In the rows, zero is written as 128.
A: rows in 4 groups, each row roughly a mix of its group's directions
A (104 x 11)
[[129 122 123  91 134 132 209 122 111 121 148]
 [136 112 104 172 170 113 147 120  85  95 106]
 [116 146 103 140 175  78 105 110 171 133 140]
 [154 105 142 150  99 174 131 169 112  89 149]
 [119 131  89 154 152 134 120 150  94 101  69]
 [157 140 127 163 115 175 131 147  95  76 128]
 [112 133  83 134 184 120 128 108 118 157  85]
 [139 131 100 143  97 161 146 156  74 109  93]
 [129 190 151 117 170 116 140  88 128 125 107]
 [127 130  85 154 138 146 117 155  98  98  72]
 [152 139  90 155 165 116 150  94 138 151  82]
 [135 203 156 128 153 118 156 122 114 118 107]
 [101  68 128 101 106 130  82 138 101 120 115]
 [167 161  94 139 134 116 151  86 166 156 141]
 [ 99 122 157 101 162  92 116  91 159 164 119]
 [114  61 111 113  87 136 118 159 141 134 150]
 [133 135 100 147 154 151 137 134  93 102  62]
 [149 173 155 140 159 109 170  87 143 146 131]
 [143 189 109 161 147 117 170 121 153 126 106]
 [131 118 177  97 100 137 125 119 159 145 183]
 [114 129 145 118 165  88 106 104 181 145 160]
 [139 106  94 160 114 143 110 181  91  96 125]
 [128 127  82 161 131 124 141 144  81 120  76]
 [135  92 158 109 121 140 114 124 108  62 158]
 [131 112 109  98  83 106 162 137 154 171 160]
 [111  81 123 126 114 129  62 142 162 144 133]
 [158 180 144 163 174 139 156 107 138 117 129]
 [148 191 132 136 179 124 144  97 135 147 119]
 [101 139 141 105 169  90 125  79 149 159 111]
 [146 190 130 163 148 121 163 115 152 153 111]
 [123 172  86 148 117 112 154 143 157 170 102]
 [116  76 165  83 113 108 116 101 107 109 143]
 [156 158 162 169 142 159 122 129 125  73 126]
 [138 128 141 107  65 163 118 153 130 120 174]
 [ 90 119 146 109 162  78 125  91 142 156 104]
 [149 138 117 130 158 114 111  95 198 153 140]
 [ 92  94 137  99 142 111  70 120 163 128 115]
 [111 106 133 135 116 125  47 105 151 129 115]
 [106  90 167 111  87 147 106 168 106 119 145]
 [149 113 152 114  77 158 152 149 154 139 172]
 [113 136 110 143 189  86 103 111 166 132 117]
 [103 132 161  98 158 103 118  90 166 167 125]
 [119 127 152 110  94 165 145 155  72  96 126]
 [101 112 123 138 106 119 141 164  57 112 111]
 [127  86 153 112 134 143  70  92 153 142 147]
 [144 192 182 119  99 146 120 126 130 140 136]
 [102 105 166 113 158 116  68 106 139 111 112]
 [163 137 107 148  85 168 146 161 108  98 147]
 [ 99  69 128  87  94 114  98 135 113 145 132]
 [153 125 149 142 148 164 117 133 114  57 149]
 [122 123 107 149 178 145 102 119 103  87  84]
 [158 143 106 149 109 142 195 151  98 131 144]
 [128 139 143  90 113 134 202 150 109 119 146]
 [111 104 131 146 106 155  68 159 109 111  94]
 [ 78  86 148 120 142  84 101 140 132 146 103]
 [120 110 155 106  64 130 154 150 154 153 152]
 [118 105 103 143 160 161  85 141 100  88 100]
 [155 140  93 155  88 155 146 161  96  94 130]
 [123 167 154 102  72 140 113 158 155 152 138]
 [110 101 129  82  77  86 144 124 138 155 138]
 [136 112 155 114 189 126 132  76 103 110 136]
 [139 152 135 131 195 126 127  72 122 115 115]
 [105 124 123 140 187  72 113 109 150 142 117]
 [124 135 150 117 169  87 128  89 170 153 157]
 [140 149 136 160 170 156 105 117  99  79 104]
 [121 148  85 111 138  92 172 115 149 176 127]
 [116 142 134 129  95 124  63  81 149 125 108]
 [146 137 131 163 166 159 112 123  93  74 111]
 [140 118 125 139  62 154 149 176 116 110 143]
 [104  67 138 104  95 132  82 135 148 126 141]
 [131 141  97 153 184  92 139  99 136 141  91]
 [149 143 152 159 110 161 113 156 128  64 134]
 [ 90 124 138 100 151  83 109 105 156 173 113]
 [143 205 132 131 150 123 165 108 122 134 114]
 [105 140 143 103 169  93 122  80 153 162 115]
 [123  93  79 159 169 106 144 123 106 104 104]
 [140 133 172  95 113 138 136 103 166 145 181]
 [134  81 126 114  76 122 161 163 134 143 161]
 [113 130 142 117 190  95 118  78 136 142 109]
 [120 124  77 167 148 109 119 149 102 122  77]
 [150 149  88 153 167 131 151 103 123 126  73]
 [153 188 116 172 148 138 159 134 149 107 117]
 [145 111  84 121 115 143 185 146 136 159 162]
 [135 108 138 120  62 168 123 164 105 122 141]
 [128  98 177 118  73 142  96 146 122 112 152]
 [143 124 117 160  94 148 152 156  84  79 118]
 [ 97  55 137 114 131 118  91 139 127 103 122]
 [125 128  76 164 154 116 120 141 105 118  72]
 [133 104 102 171 182 110 127 112 100 102 102]
 [132 121 107 141  85 153 142 164  71 113 103]
 [101 136 171 107 168 116  99  93 162 153 117]
 [151 124 105 148  78 162 136 177 109 103 142]
 [148 111  99 154  88 144 146 172  92  95 134]
 [161 167 128 164 112 140 177 135  85 115 131]
 [159 174 135 168 152 148 148 128 138  78 129]
 [122  76 170 107 132 144  84 115  96 112 142]
 [154 170 118 131 163 118 184 107 150 131 158]
 [132 183 155  95  94 142 128 135 161 162 144]
 [102  63 143  93 116 130  87 126 149 125 141]
 [148 120 165 147 158 176  94 130 107  91 148]
 [141 173 157 116  77 150 120 148 150 159 150]
 [107 132 180  95 156 124  79 101 149 125 121]
 [104  92 150 124 153 116  60 109 142 115 114]
 [112 103 137 125 183 115  72 102 153 131 115]]
the two rows of each list that fit no group, in list order (the others fit one group, some only roughly)
- Z_800: [162 159 139 144 143 143 189 121  88 110 136]
- Z_441: [127  84 131 126  97 154  88 171  98 102 139]
- Z_706: [100 117 132 112 177  77 123  90 137 153 108]
- Z_857: [132  97 114 151  83 139 129 185  97 103 133]
- Z_31: [119 136 191  89  83 145 113 143 133 125 145]
- Z_188: [152 137 131 134  64 164 161 154 125 112 152]
- Z_736: [151 180 140 140 149 106 180 101 155 130 138]
- Z_901: [116  60 140 141 103 135  90 155 111 106 135]
- Z_473: [106  90 144 101 124 118  64 118 151 138 158]
- Z_120: [121 105 176 142  83 145  79 148 111 113 119]
- Z_477: [118 100 152 114  67 146 111 168 115 128 159]
	Z_441 Z_473
- Z_939: [164 169 115 141 148 142 188 115 113 147 149]
- Z_507: [114 143  62 126 120 113 151 157 149 171 129]
- Z_101: [128 112 105 156  80 134 137 179  93 101 116]
- Z_204: [142 122  79 170 178 114 153 127 106 116 111]
- Z_714: [116  62 123  95  99 123 112 143 165 135 147]
- Z_87: [150 141 124 101  86 145 147 134 169 164 172]
- Z_196: [134 127 103 160  95 149 124 175  89  90 112]
- Z_938: [116  95 144  94  90 115 139 143 164 170 160]
- Z_426: [107 147 139 123 193  86 127  88 144 129 126]
- Z_562: [106 115 132  79 159  90 137 104 170 157 128]
	Z_714 Z_562
- Z_643: [103  90 142 136 170  87  92 129 164 148 121]
- Z_62: [148 186 121 172 152 117 153 122  97 116 106]
- Z_488: [148 101 128 151  78 160 115 169 102 102 149]
- Z_137: [109  75 139  85 124 112  80 107 134 128 152]
- Z_94: [152 178 130 150 173 119 170  98 140 113 118]
- Z_828: [127 137 138 123 192 113 111  93 179 131 118]
- Z_679: [137 201 107 130 139 119 169 135 135 152 113]
- Z_920: [157 169 144 144 160 121 171  97 136  86 135]
- Z_326: [130 125  93 146 103 137 152 146  68 128  83]
- Z_453: [166 110  99 123  84 146 159 157 132 133 172]
- Z_460: [109 105 145 121 181  91 104 108 172 149 124]
	Z_488 Z_137
- Z_924: [150 127 162  96 116 150 141 108 151 137 194]
- Z_861: [111 127 124 138 189  95 125  91 103 112  93]
- Z_652: [ 98 152 119 154 156 114  95 130 100  98  75]
- Z_333: [104 119 109 132 102 141 102 188 100  86 125]
- Z_583: [104 119 163 121 181  88 110 101 161 141 136]
- Z_454: [141 170 115 146 181 133 120  87 110 103 102]
- Z_808: [143 137 116 113  69 149 124 165 156 154 163]
- Z_911: [119  86 107  98  88 121 160 157 160 157 146]
- Z_703: [116 122 111 159 172  68 119 106 141 159 118]
- Z_68: [115  73 136 101 131 151  79 133  98 102 141]
- Z_855: [118 123 113 147 149  70 106 121 170 167 146]
- Z_667: [ 91  82 143 108 133 112  76 151 146 108 109]
	Z_924 Z_911
- Z_70: [139  95 122 158 111 147 133 170  87  79 126]
- Z_372: [ 88  74 136  95 124 111  83 122 149 115 119]
- Z_907: [100 117 141  82  70 133 120 165 154 134 136]
- Z_932: [125 125 178  96  72 118 119 141 145 164 140]
- Z_125: [152 169  89 144 129 129 194 122 112 135 130]
- Z_425: [142 144  79 123 101 134 194 134 130 150 146]
- Z_819: [126 157 180  99 139 130 148  94 139 118 178]
- Z_966: [126  66 145 126  75 143 109 150 116 116 151]
- Z_794: [109 112  80 145 127 110 117 173 117 129  74]
- Z_384: [129  82 180  94 109 123 113 108 109 121 165]
- Z_184: [110  69 118 151 102 121  73 143 129 113 120]
- Z_442: [151 186 134 177 161 144 144 120 136 112 107]
	Z_932 Z_794
- Z_745: [161 176 102 145 168 139 171 108 123 110 117]
- Z_565: [127 119 148 119 166 120  92 108 196 144 137]
- Z_638: [110  71 151  77 105 107 110 115 139 134 150]
- Z_81: [124  88 122 115  93 146 100 160 114  71 138]
- Z_494: [ 95  75 131 106 123 119  73 143 159 131 128]
- Z_294: [ 99 162 132 129 172 105 104  84 123 125  86]
- Z_749: [124 115 177 152 135 144  81 115 103 105  87]
- Z_753: [119 106 113 147 173 108 144  94  93  85 100]
- Z_190: [ 81 122 131 114 161  77 107 109 135 154  95]
- Z_489: [122 118 150 111  96 179 135 154  79 103 106]
- Z_912: [149 169 110 131 112 134 202 130 108 133 137]
- Z_677: [132 150 147  96 106 149 104 125 176 175 157]
	Z_745 Z_638
- Z_126: [109  58 152 119 115 127  84 131 118 105 132]
- Z_456: [103  92 144  95  74 108 110 138 126 169 129]
- Z_556: [136 176  87 154 173 124 159 121 146 139 106]
- Z_394: [171 167 112 151 140 145 186 126 116 149 143]
- Z_869: [107  73 106  95  89 119  91 145 144 140 139]
- Z_590: [115 153 100 118 108  92 158 126 154 188 111]
- Z_758: [100  86 156  84  88 131 119 130 139 148 163]
- Z_439: [119 141 121 156 168 123 116 111  82  89  83]
- Z_692: [157 176 104 154 142 136 176 136 149  94 140]
- Z_37: [104 121 109 103 158  72 125 101 146 173 121]
- Z_159: [155 154 143 150 179 163 106 101 116  91 121]
- Z_370: [140 145 118 166 181 161 113 128 108  88 102]
- Z_16: [116 122 105 147 145 139 127 151  82  99  67]
- Z_505: [122  68 156 124  92 144  82 140 127 123 148]
	Z_869 Z_758
- Z_698: [102  61 120 101 147 121  90 126 157 135 137]
- Z_311: [146 147  92 156 167  91 149  91 142 155 108]
- Z_812: [134 124 119 124  69 171 125 168  94 105 128]
- Z_673: [100 117 130 109 151 112  64 111 170 145 115]
- Z_499: [ 94 126  89 107 174  89 151 104 136 149 109]
- Z_389: [163 181 111 144 147 136 177 100 122 150 136]
- Z_506: [145 133 124 147 192 150 128 107 109  77 125]
- Z_548: [141 177 129 149 154 118 164 110 150 181 129]
- Z_549: [145 184 134 107 172 130 167  98 136 149 136]
- Z_367: [143 132 182 122 106 133 146 124 150 117 192]
	Z_499 Z_367
- Z_4: [125  81 132 158 173 117 110 112  92  91 111]
- Z_430: [140 192  92 156 164 126 144 117 148 133 109]
- Z_700: [146 195 123 128 146 126 186 122 126 141 123]
- Z_272: [147 156 109 154 181 134 122  90 100  97 107]
- Z_83: [145 180 151 143 181 124 150 100 108 116 110]
- Z_645: [108 115 119  91 121  85 150  97 132 185 123]
- Z_947: [ 93  62 160 104 114 108 100 134 138 124 133]
- Z_963: [113  71 161  92  95 125  94 127 109 133 145]
- Z_160: [162 166 174 161 161 158 136 116 133 129 155]
- Z_699: [112  60 149 118  92 136  94 145 124 110 140]
- Z_207: [113  85 159 107  71 130  91 141 115 110 127]
- Z_982: [132 107  97 115  73 144 167 159 134 148 160]
- Z_136: [172 168 140 146 144 153 177 106 108 143 148]
	Z_430 Z_947
- Z_936: [126 100 160 123  91 141  97 147 113  66 130]
- Z_386: [128  93 113 129 124 175  86 170 112 102 153]
- Z_85: [157 174 122 144 142 132 189 102  98 124 129]
- Z_58: [136 155 161 101 162 119 156  76 155 135 154]
- Z_626: [134 135 125 159 183 136 101 119  95  84 100]
- Z_767: [127  94 151  97  68 124 122 148 132 114 170]
- Z_512: [112 126 187  81 116 151 124 130 140 110 168]
- Z_30: [ 92  86 119  85 123 127 105 138 145 151  81]
- Z_712: [133 125 128 121  51 139 159 158 135 135 152]
- Z_574: [108  97 162  94  87 138  79 129 104 128 146]
- Z_960: [134  93 193 106 105 136 107 116 112 112 162]
	Z_30 Z_574
- Z_115: [144 175  80 141 138 112 175 105 104 122 122]
- Z_6: [ 92  56 117  98 124 116 103 138 146 125 133]
- Z_408: [120 121 141  94  86 116 154 134 168 175 158]
- Z_358: [113 131 149 133 187  76 139  89 135 141 129]
- Z_840: [102  89  87  86  93 103 128 142 127 160 133]
- Z_210: [174 146 114 145  94 173 158 145 119 100 155]
- Z_38: [130 108 130 106  73 137 140 165 157 161 163]
- Z_447: [118  76 111 120  68 139 107 157 140 138 147]
- Z_429: [119 104 144 110 104 159 135 164  72 111 161]
- Z_969: [132 179  94 162 134 108 162 160 112 120  97]
- Z_614: [103 121 131 137 190  93  90 117 161 124 112]
- Z_888: [145 187 114 163 162 126 164 115 147 142 113]
- Z_340: [114 114 157  99 171  97 132  83 156 159 135]
- Z_283: [102  89 135 146 144  65 113 127 136 169 134]
- Z_502: [141 143 174 133 128 174 116 139 133  69 147]
	Z_429 Z_502
- Z_127: [156 142 121 126 108 162 186 142  88 113 155]
- Z_378: [ 93  89 160 112 111 117  74 155 134 106 118]
- Z_225: [137 159 159 181 131 165  94 142 126 118  96]
- Z_76: [156 144 143 134 114 144 193 139  81 112 143]
- Z_55: [136 111  86 181 169 115 131 111  98 111 107]
- Z_250: [135 108 141 110  78 169 130 151 119 115 182]
- Z_639: [154 121 116 128  59 174 123 157 124 126 141]
- Z_400: [154 146 118 112 128 149 203 127 124 146 159]
- Z_428: [140 110 103 150  76 142 148 156  78 139 106]
- Z_78: [ 98  75 104 110 118 138  78 149 103 132 110]
- Z_61: [114  79 138 109  71 141 103 161 141 124 147]
- Z_50: [120 149 122 158 173 122 113 110  91  89  87]
- Z_813: [ 85  70 126  96 114 109  90 132 148 121 122]
	Z_127 Z_250
- Z_317: [125 127  72 164 119 120 128 158  90 119  86]
- Z_903: [104  90 103  78  91  99 133 139 137 158 144]
- Z_664: [140 135 101 133 102 137 142 163 140  57 149]
- Z_467: [103 140  89 104  81  91 139 142 139 170 122]
- Z_878: [112 116 113 121 186  76 123  92 123 147 108]
- Z_918: [144 141  89 160 162  93 157  97 119 151  97]
- Z_830: [139 132 109 148  91 140 160 144  62 124 104]
- Z_721: [122  88  95 130 182 112 168 110 107 108 122]
- Z_923: [ 88 143 160 122 170 103 100  98 144 145  94]
- Z_928: [145 163 101 132 184 121 139  88 161 121 107]
- Z_298: [118 137  68 147 153 111 144 151 123 122  74]
- Z_45: [124 132 162 104 179 119 119  80 163 153 136]
- Z_468: [159 185 128 162 171 156 147 117 114 120 124]
- Z_870: [115 159 137 132 187 117 106  82 122 117  94]
- Z_871: [176 122  95 154 128 157 151 143  94  90 149]
	Z_298 Z_468
- Z_212: [136 142 170  88 102 188 130 128 133 107 148]
- Z_180: [155 200 149 147 149 148 137 126 116 117 100]
- Z_373: [131 177  80 151 151 122 159 133 153 159 108]
- Z_921: [135 193 105 120 162 118 162 105 142 152 115]
- Z_46: [105  61 117 138 109 125  89 164 125 110 122]
- Z_538: [ 76 124 141 115 150  79 108 110 137 154  91]
- Z_11: [113 109 160 124 173  90 110  97 167 155 137]
- Z_864: [121  85 174  98  86 130 100 132 119 147 157]
- Z_301: [103 161 134  98 146 107 110  99 174 173 121]
- Z_110: [110  62 133 112  86 104 107 145 102 133 138]
- Z_588: [151 178 103 163 118 131 162 175 121 147 125]
- Z_792: [ 89  87 143  95 148 110  87  98 146 109 114]
	Z_180 Z_110
- Z_681: [105  77 115 113  96 137  86 156 107  98 114]
- Z_640: [ 87 133 145 117 165  81 110  97 138 153  96]
- Z_33: [129  90 170 106  85 138 106 143 114  99 166]
- Z_967: [100 109 143 112 142 116  58 136 167 142 118]
- Z_571: [129 107 149 124  80 153 159 148  69 130 122]
- Z_586: [154 170 134 135 151 108 187 102 146 108 148]
- Z_156: [109  82 166 107 122 135  75 110 102 146 118]
- Z_289: [113 139 140 123 188 105 109  98 173 157 124]
- Z_481: [145 151 162 171 166 157 105 113 115  96 100]
- Z_274: [131 135  71 166 159 118 138 146 107 127  82]
- Z_345: [143 113 132 150  88 172 120 179 113  94 141]
- Z_791: [124 106 133 134  62 142 130 168  86 128 146]
- Z_850: [131 126 190  95  95 152 111 124 144 147 163]
	Z_289 Z_274
- Z_589: [152 106 127 138  82 148 171 160 144 116 170]
- Z_239: [120 106 107 139 192 100 151 112 106  97 106]
- Z_63: [133 170  83 134 152 101 183 117 146 131 118]
- Z_66: [125  62 110 107 115 135 115 165  96 119 155]
- Z_815: [134 144 129 131 183 125 166  89 110 125  83]
- Z_320: [153 168 118 127 174 128 157  76 151 130 113]
- Z_607: [ 94  83 145 123 131 109  67 138 137 108 105]
- Z_742: [154  99 119 116  78 140 151 163 138 138 177]
- Z_576: [138 114 140 131  67 165 129 176 140 126 154]
- Z_561: [103  93 154 134 123 122  55 146 130 113 111]
- Z_64: [120  69 155  88 119 129  99 116  99 101 146]
- Z_32: [153 138 180 153 156 151 116 104 108  80 130]
	Z_589 Z_66
- Z_811: [135 200 113 116 149 119 150  98 152 153 120]
- Z_834: [149 154 129 144  72 177 136 161 122 105 140]
- Z_605: [130 124 163 104 175 153  77 106 139  98 124]
- Z_341: [119  87  96 147 177 110 123  97 105  96 109]
- Z_271: [131 107 155 118  83 115 119 131 154 163 185]
- Z_858: [151 171 130 169 146 121 170 138  87 110 107]
- Z_414: [137 122 166 105  71 155 144 134 112 132 173]
- Z_304: [102  80 131  84 117 128  80 137 158 124 149]
- Z_452: [122 113 170  97  90 161 104 152 142 114 168]
- Z_2: [125 101 176 101  77 155 137 145 108 134 156]
- Z_117: [158 175 176 173 133 159 122 127 145 128 135]
- Z_150: [108 128 124 140 188  71 119 101 150 134 131]
- Z_140: [122 134 102 142 176  76 115 106 169 149 136]
- Z_851: [129 110 115 143  67 144 132 168  80 123 128]
	Z_605 Z_304
- Z_771: [149 181 135 143 134 104 185 106 155 136 135]
- Z_474: [121 125  93 158 158 113 137 131  93 121  65]
- Z_693: [ 99  56 123 112 106 112  99 136 130 152 114]
- Z_99: [127 118  82 164 168 123 131 140  92 111  85]
- Z_927: [158 147 121 123 119 144 205 123 104 131 151]
- Z_744: [121 158 120 124  96  91 160 127 159 185 120]
- Z_49: [109  73 156  89  87 116 100 127 115 136 143]
- Z_962: [ 95  88 140 108  82 122  82 160 142 123 127]
- Z_730: [120 140 111 145 183  74 134  94 147 149 118]
- Z_685: [120 106 138  98  79 119 142 150 164 169 160]
	Z_693 Z_99
- Z_114: [122 109 133  98  80 110 162 135 159 170 155]
- Z_290: [107 139 111  97 155  91 111 103 162 180 125]
- Z_412: [105 133 166  88 160 100 136 101 162 164 137]
- Z_774: [158 136 152 143  83 180 148 148 124  99 151]
- Z_342: [119 158 141 123 185 116 117  69 132 127 105]
- Z_999: [149 168 111 162 185 141 150 114 130  96 114]
- Z_541: [123  74 149 127  72 145  96 141 116 111 146]
- Z_970: [161 136 134 152  98 185 126 161 116  92 147]
- Z_582: [111 109 131  76  73 126 136 140 144 165 151]
- Z_413: [161 186 163 138 157 141 158 104 110 134 136]
	Z_412 Z_582
